In the data rows, 128 means zero.
Some points:
[132 146 153 153 178 119 124 128 108 116 109 133 133 134 152 150 139 146
 115  89  95 120 144 186 103 177 113 118 111 114 123 148 169 156  68 133
 103 114 157 177  82]
[195  97  98 145 164 103  62 159 130 121 105 160 127 150 140 162 144 138
 165 159 128 171 116 114 158 157 162 129  83 131 139 110 115 123 124 153
  97 120 155 138 172]
[108 119 101 132 147 136 161 139 135  89 156  99 105 149 123 113 101  91
 137 117 137 142 124  81 151 157 153 144  88 111 124  71 112 159  70 148
 112 141 127  88 150]
[135 154 166 156 128 120 198 130 150 185  92  87 145 162 190  66 106  78
 110 108  80 181 121 196 122 168  98 117 126 140  97 112 125 106 181 112
  86 160 142 172 158]
[165  92 122 143 170 184 121 129 132  73 117 123 111 148 164  82 113 152
 108 146 197 149 120 157 122  76 126  61  82 157 147  66 130 128 139 110
 149 162 149 110  94]
[165  90 100 162 122 131 102 163 133 129 104 172 166 100 115  67 151  97
 121  99  75 180 123 107 163 127 143  96 119 142  97 122 131 156 203 108
 122  86  94 164 144]
[153 168  93 109 130 157 107 122 150 137 140 130 121 146 178 158 102 106
  99 115 113  87 150  70 132 122 160  64 143 145 149 137 138 128 139 161
 118 146 121 170 147]
[126  69 168 103 127 184 121 147 111  96 123 117 129  82 119 133 119 119
 167 107  93 158 183 134 145 140 127 192 117  99 187 127  88 150 148 127
  77 143  53 115 108]
[182 106 145 120 140 171  76 119 146 192 144 109 131 148 169  69 131 123
  74 162  98  99 126 121 125  73  70 159 182  79 179 126 153 165 129 141
  88  99 162  98 130]
[161 162 120 115 125 154 108 193 101 167 103 159  80 130 110  81 142 143
  77 109 122 103 126  92 126 141 183 181 100 118 145 135  63 140 135 147
 206 157 187 120 125]
[154 121 127 170 111 112 149 160 218 101 167 220 169 103 170 177 163 158
 119 136 107 166 138  99 140 115 131 146 152 121 133 124 110 143 122 142
 139 113 153 105 113]
[146  99 169 129 148 121 156 138  94 101 128 148 154  96  66 123 130 130
 111  80 114 107 146 132 167 117 103  73 199  84  97  97 129 164 105 146
 166 163 163 137 150]
[144 136 112  65 124  95 176 138 180 114 134 175 148 138 124  99 136 174
 159 101 142 137 161  92  96 140 128 131 140 117 106  80  91 116 108  68
 141 116 152 148 147]
[ 84  79  80  90 124 103 177 179 101 145 139 162  82  99  97 191 161 119
 138 111  89  77 118 136 126 152  88 111 120 118 128  92 157 158 154 151
 104 181 147 114 134]
[170  95 101 137  78 108 148 123 137  96 111 169 121 150 119  97 178 141
 160 106 126 103 101 192 131 112 101 155 122 133 130 147 146 146 129 136
 131 131  96 150 144]
[ 97  38 126 121 122 107 183 185 182 179 126 102 212 189 113 137  82  74
 120  93 164  99 183 153 202 125 161 111 108 155 145 225 196 139  57  77
 164  66 123  68 108]
[159 124 123  82 176  99 144 133  76 131 148 122  94 141 191 142 127  80
 176 101 135 103 153  94 135 114 128 140 116 113  66  74 112 110 143 107
 128  75  31 127 125]
[140 163 138 173 162 154 147 123  69 157 161  82 161 140 131 126 177 181
 142  67 108 138 168  73 155 158 134 161 126 139 153  97 159 115 101 101
  81 141 124 124 123]
[165 143  40 169  74 134 126 143  83 132 231  62 161 125  81 157 106 156
 153 136 166 172 148 161 129 199 145 119 164  76 146 144  69  88 149  81
 100 112 152 130  85]
[100 174 113 139 146 103 121 117 126 197  97 184 158 147 130 114 136  71
 149 109 148 131 125  65 128 123 130 138 191  62 151 163  90  92 100 153
 101 179 142 112  92]
[104  89 125 101 147 100  93 107 139 160 145  82 137 146  69 154 156 167
 104  79 105 109 169 155  72  80 106 123  64 168 103 161 114 137 149 126
 147 178 135 159 139]
[106 128  44 167 141 123 127  96 160 137  87 156 147 133 146 154  90 124
  48 121 182 146 119 164 124 116  78 161 120 143 160  46 139 138 131 149
 115 120 100 112 133]
[141 120 155 136  94  97 103 105 149 111 194  93 150 140 183 140 142 134
 132  65 119 131  39 116 169 110 140 181  80  97 116 124 146 132 189 104
 184 170 151  65 127]
[120 136 142  89 134 107 141 145 108 151 141  57  86 101 158 114  85 132
  60 117 130 110 116 175 151 150 132 128 111 128 124 140 119  97 132 177
  52 122 137 135 171]
[ 93 178 128 133 161 108 129 101 139 133 109 124 173 154 164 129 111 166
 146 189 148 139 155 149 151  87  82 129 133 131  97 147  93 105 138 105
 143 149 151 114  81]
[125  95 105 116 144  97  79 180 134  69  93 138 125 117 142 138  87 149
 162 120  85 105 146 146  94 146 127 145 183 113 120 133 163 108 144 170
 139  84  92  96 107]
[147 141 128 100 179 129 144 162 111 103 145 200 146 111 152 132  86 108
 122 119 131 106  91 125  68 106  85 124 120 122 116 173 115  98 129 128
 136 154 153 199 113]
[108 179 147  96 100 143 126 199 191 125 128  84 110 158  96 166  88 200
 147 113 149 154  96 126 135 136 107  93 137 142 129 141 162 128 164 173
 159 135  43 135 196]
[123  90 138 146  99 173  90 135 152 104  65  75  97 114 131 162 151 121
 176 148  85 111 161  93 136 111  57 141 109 162 148 162 133  77 109 128
 142  99 155 148  90]
[139 123 116 109  75  98 102 138 114 176  94 125 138 170 130  48 158 133
 119 140  90  84  96 118  65 239 131 109  69 127 110  80 150  98  85 116
 164 130  89 111 138]
[142 135 134 178  88 240 123 143 143 173 121 144 152 161  80 166 113  99
 187  62 155 139 126 209  59 140 156 122 171 133  76 131  64 145 128 107
  92  95 166 123 130]
[147 150  98 129 223 174 133 145 127 163 126 125 141 164 142 157 225 149
 159 114 133 142  83 164 149 106 127 115 139 171  96 154 134  98 103 177
 146 168 111  97 162]
[115 129 160 147 100 132 144 127 140 133 110 103 130 114 183 122 116 106
 186 109 202 140 103  85  86 165 134 115 139 126 130 106 197 208 128 172
 157 119 155 154  96]
[115 221 171 141  83 131 165  75 124 107 166 200  77 120  95 137 170 124
 105 146 126 124 163 174 136 178  85 112  77 108 110 145 153 147 149 175
 110  83 110  87 114]
[ 88  97 129  90 129 104  93  99  92 109 110  71 209 143 171 143 149 192
 109 147 108 184 129 121  99 177 118 146 181 134 138 157  85 132 110 175
 152 116  86 166 119]
[108 101  97 105 126 168  66  87 162 126 170 161  99 141 160 113 101 181
 167 104 142  91 155 161 118 136 135  96 102 145 160 136 118 183 126  98
  83 155 137 138 179]
[169 192 122 103 157 106 123 175 152 109 101 120  99 127 109 121 144 111
 162 148 167  97  56 128  91 137 147 165 177 146 134 157 170 176 134  58
 107 104 106 131 132]
[133 229 131 143 123  85 104 101 156  68 134 125 144  89  79 109 118 123
  97  78 136 152 137 131 135  79 156 169 111 119 130 162 126 115  90 173
 146 133 117 145 121]
[ 98 106  70 156 102  39 119  95 107 149 174 139 113  93 135  91 169 121
 107 122 119 110 129 125 109  41 159 112 170 172 146 167 147  75 168  83
  91 114  89 117 143]
[130 120 139  85 116 168 151 110 133 163 115 134 126 141 121 118 119 131
 158 212  88 150 161  92  97 117 165 153 133 139 135  82 156  73 140 116
 114 158 130 120 117]
[198 145 156 147  95  95 124  78 108 111  76 116 117 169 131 207 151 133
 138 115 189  52 123 101 143 130 110 156 123 154 141 137  96 122 189 113
  84  66 149 183 143]
[130 150 192 139 100  56 107 174 105 109 132 149 184 139 130  95  84 148
 149 185 203 106 155 133 120 140 155 145 137 183  86 121 121 130 112 168
  42 187 129  45 153]
[153 140 105 160 136 136 168 126  90  97  88  89 176  68 124  89 145 143
 115 142 132  91 118 136 159  99 112  54 141 129 129 122 141 118  94 100
 113 125 146  83 141]
[155 145  86 123  82 110  82 102 138 164 176 128  99 104 134 107 105 154
 147 110  98 142 136 171 172 110  67 166 160 136  67  67 180 132 114 130
 156 127 165 139  82]
[ 92  54 154 145 169 105 124 151 125  76 141 152  96 161  85  79 188 126
 111  93 170 153 101 146  95 163  96 149 141 110 181  98 156  62 120 124
  95 114 138  92 101]
[ 98 116 103 178 118 171 136 117  89 103 148 170 126 100 217  74  87 149
 138 143 111  73 164 145 155 144 130 174  78 108  90 183 137  88  78 113
 143 130 109 144 155]
[159 140 158 114 157 153 122  95 175 157 133 117  54  70 128 138 158 110
 132 143 164 164 141 119 121 160 129 148 188  89 142 176 189  47  85 111
 144 167 119 120 201]
[153  87 189 118 126 127 120 149 113 166 120 168 153  58 142 159 113 168
 106 137 143 117 133 117 106 139 151 124 128 112  77 134 158 102 151  97
 138 157 127 180  94]
[117 147 100 110 122 127  53 150 139 186  78 123 158  81 103 130 150 145
 119 203 201  93 136 196 191 147 151  87 107  50 160 119 123 136 170 113
 151 139 123 146 101]
[110 146 138 106  89 107 110 136  63 124 121 172  74 139 141 108 116 163
 191 127 127 202 126 102 153 113 101  84 112 170 171 170  90 161  95 139
 148 120 111 136 138]
[ 95 134 105  48 107 183 126 151 111  80 123 152 142 184 116 167 114 120
  30 127 129 201  99 115 168 155 222 117 134 129  76 152 204  73 133  99
  92  96 148 156  95]
[ 90 102  83  47 141 113 182  74  98 135  62 167 125 189 104 121  87 144
 142  83 153 117 168 139 203 116 168 118 135 109 141 148 137  96 168 142
 160 120 192 102 104]
[153 124 151 140 146 129 158 142 166 139 139 152 139 111 153 134 153 114
  93 111 152 120 161 114 129 164  96 108  83 107 128 175  46 141 166 175
 138 123  84  91 135]
[ 98 115  99 159  39 133  80 178 168 113  99 107  67 150 165 126 184  88
 102 113 158 126 181  90 130  74 132 108 149 105  57 129 109 123 125 147
  96 170 123 152 101]
[ 93 111  85 200 172 145 101  58 132 121 115 127 117 135 143 171 126  96
 112 150 117 124 106 125 108 188 209 126 146 164 118 155  97 173 125 114
 196 164  85 118 122]
[150 149 139 127 110 134 130 158  69 117 127 125 178 118 171 162 137  88
 136 130  86 119 102 130 177 119  85 137 147 184 168 105 147  83 178 136
 187 133 121  93 124]
[118 124 155  71 161 135 156  59  82 138 132 146 158 101 132 133 160 118
 128 144 134 148  73 123 139 122 139 142 116 133 151 158 131 195 134  94
  84 133 121 147 121]
[102 112 173 127 133 115 132 143 146 161 164 136 157 142  99 156  95 114
 108 161 141 151 102 106 126  99  95 170  85 114 107 116 148 185 125 142
 128 131 115 151 129]
[ 76 144 155 129  68 155 113 127 137 167 120 148 134 119 112 122 114 132
 143 107 113 114  41 122 131  73 153 123  95 135 159 109 113  78 101 159
  83 103  56 139  88]
[ 93 126 140 141 100 117 174 105 139 120  93 114 134  93 153 190 131 172
 160 150  62  87  87 165  74 131 182 119 109  94 136 100 126 114 113 107
 126 138 148  84 108]
[ 51 133 118 153 179 146  83 159  93 200 190 120 134  51  99 124  86 108
 166 112 168 145  88 119  77 123 137  89 110 144 131 139 108  93 151 154
 152  28 199 110 115]
[ 35 150 171 115  93  85  73 102 150  85 102 103 139 114 143 110 166  88
 146 126 106 144 119 104 158 173 127  72 117 129 105 116 111 147 110 119
 117 122 206 154 166]
[138 159  98 126 167 148 114  93 156 100  95 110 132 139  91  97  69 111
 209 148  68 153 104 104 138  99 105 141  97  58  73 154 147 148 176 128
 109 133 131  74 130]
[184 135  93  95 110 123 124 111 131 132  91 109 147  42 146 131 117 110
 129  93 159 159 140 122 143 104 122 151 113 193 144 130 137 176  47 123
 112 120 145 127 125]
[ 38 162 163 154 126 187 170 143 140 147 120 161 134 115 134 106 143 140
 136 155 143 115 192 117 141 131 147 160 171 176 178  81 176 152 181 124
 161 106 113 147 181]
[169 102 168 167 178  97 156 107 137 126 106  74  67  83 113 141 101 151
 121 137 108 125 144 123 169 104 196 145 110 112 105 104 111 123 161 135
 150  82 164 132 185]
[ 98 101 171 134 156 139 142 119 169 120 115 153 110 126  89  96 115 181
  82 143  90  97  48 114 185 129  98 158 177 179  80 123  31 113 103 108
 113  82 120 139 134]
[ 93  81 116 167  94 124 161 111  88 112 121 127 105 129 140 143  79 154
 111 114 172 136  85  72 105 151  68 144 158  86 170 161 141 126 171  98
 129 153 175 130 188]
[119 174 121 109 136 117  77 139 144 112 138 125 114 129 112 170  69  65
 100 141  94 101 147 129 106 163  56 111 164 171 134 102  86 134 108  47
 156 143 105  93 148]
There is one direction along which these points spread out most. Take the direction at right angles to it along which they spread out most. Go by this last direction. How many in every 100 of the points above lie lower along it than each point below? Round to a whole number. More than half of the points above lie lower than the first one.
[125 184  72 142 156 154 175 136 166 106 148  86 152 139  97  94 145 165
  93 152 126  87 156  51 103 163  85 128  71 121 132 152 145 140 144 105
 136 111 125 148  85] >> 52
[166  79 127  91 121 171 167  78 123  81 157 107 125 130 136 118 145 123
 122 179 169 124 139 117  65 124 126  97 139 159  64 138 123 122 149 206
 137  78 165  83 114] >> 57
[130 142  86  98 109  89 195 131 173 147 142  71  76 113 122  90 136 129
 138 128  82 121 130 138 116 133 177 163 187 177 156 108  91 161 134 174
 136 123 141 150  73] >> 52
[123 147 123  95 144 138  51 113  99 144 139 140 127 155 132 147 166 130
  73 139 103 134 177 129 106 125 128 119 144 107 124 124 138 190 134 119
 125  85 126  58 180] >> 61
[141 101  99 128  99 138 142 107 112 107 109 114 177  89  27  88 119  66
 127 172 136 145 131 146  87 138 114 167  83 178 125 159 123 114 156 146
 139 180 122 139 168] >> 62
[169 119 201 148 121 121  93  85  80 130 133 144 104 167  73 115 102 120
 119 121 167  94 157 145 147 145 141 137 172 126 122 103 148 125 116 143
 207 131  77 141  80] >> 49
[162 107 116 156 130  70 171  87 137 164 141 130 162 153 110  99 117 119
 139 157  99 153 130 134  80  98 147  83 134  63 169 116 124  94  92 166
 161  95  93 192 182] >> 49
[142 159 154 141 109 127 155 129 104 118  76 111 110 114 125 181 116 141
  82  79 124 171 153 125  44  40 129 109  97  97 154 104 114 113 105  88
 145 133  98  80 115] >> 57
[203 113 185 121 139  90 131 115 170 137 164 150  67 134 139 128  97 116
 116 146  80 164 129 141 139 167 143  69 118 179 198 161 128 115 147  97
 109 158 146 103  38] >> 45
[ 87 144 146  92 130 129 165 193 104  58 154 100 109 140 171  96 176  86
 125 154 130 141 116 212 116  74 148 144 143  85 147 152  76 163 129  92
 166 119 141 153 142] >> 49
[ 94 117 120 165 180  74 130 158 115 153 124  99  59 172 105 169 155 109
 142 196 167 178 154 146 145 108 110 160 102 134 104  92 131 137 105 114
 130 138 132 177  98] >> 61
[105 121 166 114 163 150  91  91 188  57 186 102 184 130 107 136 136  98
 149 112 135  72 143 132 144 121 153 109 127 133 178  65 143  81 133 142
 103 172 119 173 129] >> 43
[119 122 123 180 142 143 134 144  70 119 129 102  83 145  96 113 113 150
 108 138  88 103 102  95 128 104 137  89 167 109  99 160 145 211 123 139
 100 162  71 125  91] >> 51
[139 109 139 104  81 181 169  80 135 163 165 143 107 103 128 159 149 117
 151 160 161 139 102 110 176 115 126 104 121  92 103 111 109 124  72  96
 135 136  91 144 133] >> 58
[152 147 133 148 100 144 124 157  80 119 159 147 131 192 102 176 117 101
 114 173  59 100 110 121 135  87 140 160  99 145 159 123 146 139  80 147
 131 127 196 162 178] >> 46
